(in the rows, 128 means zero)
Each path is a new rotation, seen through one point. The rows after it are directions, each followed by how far the rotation turns it, in degrees each step (0 if it stays put).
Each turn is a multiple of 5 degrees from 10 to 175, or 0.
Each row of a path follows its step; steps can be skipped.
Rotation 1:
step 2: [119 122 128 125 133 124 139 136 133 136 131 132 130 125 119 134 120 134
 121 130 118 134 130 133 132 130 132 126 120 126 123 126 133 133 137 130
 124 131 122 139 127 124 123 126 123 133 123 135 129 123 119 128 130 128
 134 132 130 131 121 127 125 129 136 133 122 128 134 126 128 117 132 136
 133 125 135 123]
step 10: [124 125 118 132 131 129 136 130 134 134 134 121 117 123 134 127 123 126
 129 130 126 130 124 131 132 134 138 132 127 132 119 129 132 129 123 123
 121 129 129 132 140 130 123 133 124 124 134 123 127 121 130 130 131 127
 128 126 136 131 119 125 124 134 126 126 127 123 133 141 124 136 120 133
 131 125 134 114]
step 17: [124 137 128 133 120 116 126 137 126 126 123 138 129 120 127 132 117 125
 128 130 136 130 127 129 125 121 134 128 117 132 125 123 127 132 121 136
 131 126 135 128 127 125 128 118 133 135 130 123 122 119 125 128 125 133
 134 128 132 136 118 123 124 127 135 133 123 129 134 125 127 130 129 136
 134 129 129 125]
step 20: [130 129 128 134 128 128 134 126 123 133 124 127 129 123 119 124 128 124
 126 133 116 135 129 129 126 130 129 123 123 131 134 132 132 132 120 123
 131 125 137 132 123 137 126 132 133 118 132 119 125 125 123 127 120 125
 124 118 144 127 122 130 127 132 120 133 117 126 122 129 131 125 131 130
 122 137 129 120]
step 23: [137 117 138 126 131 130 130 127 130 132 135 134 130 122 123 131 122 133
 133 124 138 136 124 140 129 126 121 128 133 132 125 130 136 124 131 138
 130 129 126 135 136 130 128 124 135 123 137 130 114 122 127 126 128 127
 128 116 130 129 128 135 126 131 127 124 121 129 127 124 121 136 133 134
 132 133 129 127]
step 29: [126 121 134 132 129 132 129 140 141 124 133 125 124 118 132 122 122 121
 121 135 127 131 127 127 123 125 127 127 132 128 125 124 134 132 123 128
 128 126 118 124 130 139 129 124 134 132 119 136 126 126 120 127 136 126
 126 123 133 122 118 127 124 131 135 137 126 137 132 124 119 124 124 127
 134 132 130 122]
step 30: [123 129 119 136 136 133 129 132 131 136 129 123 123 127 127 124 139 122
 120 117 129 121 129 126 123 132 131 126 125 131 131 125 135 126 118 131
 130 136 129 129 133 129 130 126 125 121 132 130 117 126 119 135 133 128
 120 127 127 140 122 134 122 126 130 133 113 125 128 128 129 129 126 138
 129 125 132 128]
step 31: [120 128 123 127 136 129 126 123 123 127 127 137 125 129 126 127 129 129
 134 135 133 122 125 134 128 124 134 127 132 116 127 133 134 132 130 118
 129 138 126 131 129 126 130 131 135 122 138 124 132 123 125 115 131 131
 130 120 129 134 130 138 131 123 134 129 111 129 126 122 121 132 123 124
 121 130 129 119]
step 32: [121 132 130 133 127 125 132 123 120 134 121 134 130 123 128 132 119 124
 129 128 130 127 146 132 121 129 128 119 133 124 137 128 137 131 136 124
 129 128 136 130 124 140 124 120 135 134 124 132 126 129 130 120 128 132
 138 128 127 131 132 130 128 130 125 136 128 132 134 128 123 125 127 139
 134 134 132 125]
step 40: [132 125 119 129 128 141 132 126 131 128 125 126 121 120 134 130 119 122
 123 129 137 132 126 131 127 134 137 114 126 126 135 125 136 128 127 124
 127 127 126 123 123 134 117 127 127 127 126 120 118 131 125 130 119 123
 124 124 130 135 128 133 131 129 133 130 128 120 127 126 131 118 121 131
 130 137 121 122]
Speeds:
[128 126 127 130 130 127 130 127 127 129 128 129 127 129 129 128 129 127
 128 128 128 128 129 128 129 130 126 128 126 126 127 127 127 130 129 130
 128 129 129 127 129 128 126 127 129 128 126 130 129 129 129 129 126 127
 126 127 127 129 126 129 128 131 130 129 130 129 129 128 127 129 128 127
 126 127 130 128]  130
[128 130 126 129 127 126 127 127 130 127 128 128 127 128 128 128 127 128
 127 129 128 127 125 128 126 128 128 129 126 127 128 130 129 126 126 129
 129 127 128 126 129 130 128 126 126 128 127 130 130 128 125 129 126 127
 130 128 128 127 129 128 125 128 126 128 128 128 129 128 127 126 129 127
 130 127 129 127]  90
[130 128 130 128 127 128 130 128 127 127 129 128 129 127 127 129 127 126
 128 129 131 127 128 127 128 127 127 125 129 129 129 130 128 130 129 130
 130 126 127 126 127 129 127 127 129 129 127 128 130 128 127 127 129 129
 125 128 129 127 128 127 127 128 129 126 126 127 128 129 128 128 131 129
 127 130 129 126]  125
[128 127 130 128 131 128 130 128 128 126 127 130 127 126 129 131 129 127
 128 129 130 129 126 129 127 128 127 129 128 128 128 127 127 127 130 128
 127 127 128 128 128 129 126 128 127 128 131 127 130 127 129 128 130 126
 129 131 127 129 127 129 125 127 129 129 128 126 129 127 128 127 127 130
 129 129 126 130]  170
[126 129 128 127 126 127 130 130 128 128 130 128 126 128 126 128 128 129
 128 129 128 130 129 126 126 127 127 129 128 126 127 129 128 126 129 126
 128 127 130 126 126 128 129 125 129 128 128 130 128 128 130 127 130 128
 129 128 129 128 127 127 129 128 131 129 128 126 127 129 129 126 127 128
 128 127 129 127]  145
[128 128 128 129 125 130 131 128 128 129 126 128 128 128 129 129 129 127
 128 127 127 128 128 126 127 130 129 128 129 129 128 127 125 128 129 131
 128 127 129 128 127 127 128 127 129 128 128 129 128 127 125 128 128 130
 131 129 130 128 128 130 127 129 126 128 128 129 128 130 129 128 125 129
 128 129 128 125]  145
Rotation 2:
step 0: [119 131 126 124 121 134 122 129 116 125 136 128 126 131 126 117 129 131
 138 130 130 135 124 131 126 133 126 129 130 138 120 134 138 126 126 136
 128 124 124 132 124 128 125 125 127 135 137 124 127 130 119 137 126 130
 134 130 128 130 128 126 126 131 120 123 130 133 132 131 128 126 123 124
 127 125 134 117]
step 7: [126 123 130 127 137 123 131 123 126 123 134 127 119 132 133 129 127 124
 132 127 118 140 121 124 133 139 124 130 133 136 125 127 129 123 129 136
 131 116 123 125 125 132 121 134 124 135 124 127 128 127 125 129 134 126
 126 125 126 130 140 123 121 127 125 127 124 128 123 121 130 122 127 128
 127 134 130 120]
step 9: [125 117 123 128 122 125 120 127 122 129 128 127 131 125 130 132 136 131
 132 124 131 134 126 135 127 134 138 128 130 129 126 120 124 127 123 132
 129 128 112 120 128 128 131 134 125 137 125 119 133 132 133 126 132 126
 132 127 130 127 132 136 125 130 127 125 123 118 129 127 128 121 124 129
 123 121 138 122]
step 15: [126 126 124 136 134 125 129 132 113 119 139 133 124 131 131 123 129 119
 133 130 125 131 119 125 135 136 120 129 130 127 130 128 126 126 128 129
 128 123 127 124 129 133 124 136 124 133 123 128 136 131 129 128 130 128
 127 128 131 134 137 136 129 134 128 134 122 128 127 129 125 123 127 127
 116 127 136 117]
step 17: [125 129 118 122 126 135 121 129 119 124 138 128 125 119 133 129 124 131
 133 123 127 134 126 137 129 132 142 127 136 128 124 124 132 126 128 123
 124 125 116 125 121 127 126 132 130 129 130 117 132 133 128 123 127 132
 130 127 130 139 130 129 124 128 128 120 131 126 127 132 129 124 126 133
 126 123 127 118]
step 25: [123 132 123 124 126 127 127 121 118 124 135 122 129 131 131 126 125 125
 136 121 121 138 129 133 126 137 129 134 133 133 120 123 126 125 128 129
 135 128 113 126 117 126 125 127 128 124 128 123 129 130 116 120 128 130
 129 123 134 129 135 124 129 126 120 125 128 128 129 125 134 124 130 129
 129 131 120 122]
step 29: [131 128 129 125 126 123 122 126 123 123 140 129 117 137 133 126 127 120
 131 129 127 132 133 131 128 135 123 123 133 136 120 124 134 130 129 133
 121 123 130 125 130 134 131 133 117 125 132 117 129 131 122 119 129 132
 129 133 132 124 127 124 122 134 124 127 126 132 132 131 131 116 129 129
 126 131 135 122]
step 30: [126 130 124 131 127 131 126 126 116 118 142 127 129 123 122 125 127 123
 128 123 123 135 135 126 137 138 131 134 121 131 124 121 129 120 129 133
 128 128 118 130 127 126 117 126 124 135 127 126 129 123 130 132 131 122
 134 121 123 127 126 122 118 134 123 125 130 127 133 129 132 125 133 125
 127 130 125 125]
step 31: [128 126 124 130 122 131 125 126 123 122 130 121 124 127 130 122 134 127
 136 126 134 130 127 125 128 132 126 126 138 132 125 115 127 121 125 128
 127 126 128 128 120 129 136 133 139 133 133 113 126 132 130 126 130 121
 136 131 126 132 138 132 126 134 123 130 124 121 132 121 125 130 129 121
 129 126 125 119]
step 35: [125 124 125 132 125 133 122 130 131 124 138 134 127 119 131 131 124 125
 135 122 133 124 130 126 130 131 134 132 128 125 118 125 132 123 123 134
 125 123 128 125 128 129 122 129 122 136 139 119 119 136 132 129 126 131
 133 126 120 134 132 120 122 135 124 123 129 128 133 127 134 121 128 128
 123 128 127 115]
Speeds:
[127 126 127 129 127 129 130 129 129 128 127 128 129 127 127 129 127 127
 129 126 129 128 125 127 130 128 127 126 127 128 129 125 130 127 128 126
 125 129 127 128 127 127 128 129 128 129 127 128 127 128 130 128 128 126
 127 126 129 125 125 130 127 128 129 129 127 127 130 129 128 127 129 128
 129 126 127 130]  100
[130 128 129 128 128 129 129 129 129 129 128 129 126 127 130 126 127 128
 126 129 128 129 130 130 129 128 129 129 129 127 128 124 132 127 128 128
 125 128 128 128 127 127 128 126 128 130 128 129 128 128 126 128 127 128
 128 129 126 129 128 127 128 128 127 127 127 129 128 131 129 128 129 127
 128 130 129 129]  60
[128 129 127 129 127 129 127 127 127 127 128 129 126 126 127 126 125 125
 126 129 129 126 127 129 128 126 129 127 128 128 129 130 129 128 127 127
 128 127 128 129 126 127 126 128 128 127 129 128 127 129 129 129 127 128
 129 129 128 130 127 129 129 131 131 128 127 129 127 128 128 127 128 125
 129 126 128 127]  20
[127 129 128 126 128 130 127 131 130 129 130 129 127 127 130 128 130 128
 128 127 128 127 128 127 128 130 128 127 129 128 128 128 127 129 129 128
 127 128 126 129 127 129 129 128 128 126 128 128 128 128 125 131 127 128
 128 127 129 129 127 127 129 131 129 130 128 126 129 126 130 129 127 128
 127 128 131 130]  125
[129 125 129 129 126 128 127 127 128 130 127 128 128 129 128 129 128 127
 127 128 129 126 126 126 128 128 130 128 125 126 127 126 128 128 127 128
 127 128 127 126 129 128 128 128 127 126 127 128 129 126 127 129 126 127
 129 129 129 129 129 129 131 127 129 128 127 129 127 129 126 127 129 129
 123 127 129 128]  60
[129 126 128 128 127 126 130 130 126 128 128 127 129 129 128 127 128 129
 128 130 128 125 126 128 128 132 125 127 129 128 127 130 129 128 127 126
 129 127 128 127 126 127 127 127 127 128 127 128 128 127 126 128 127 129
 125 128 128 126 127 126 128 128 130 127 131 128 127 129 128 126 129 127
 128 130 128 127]  100
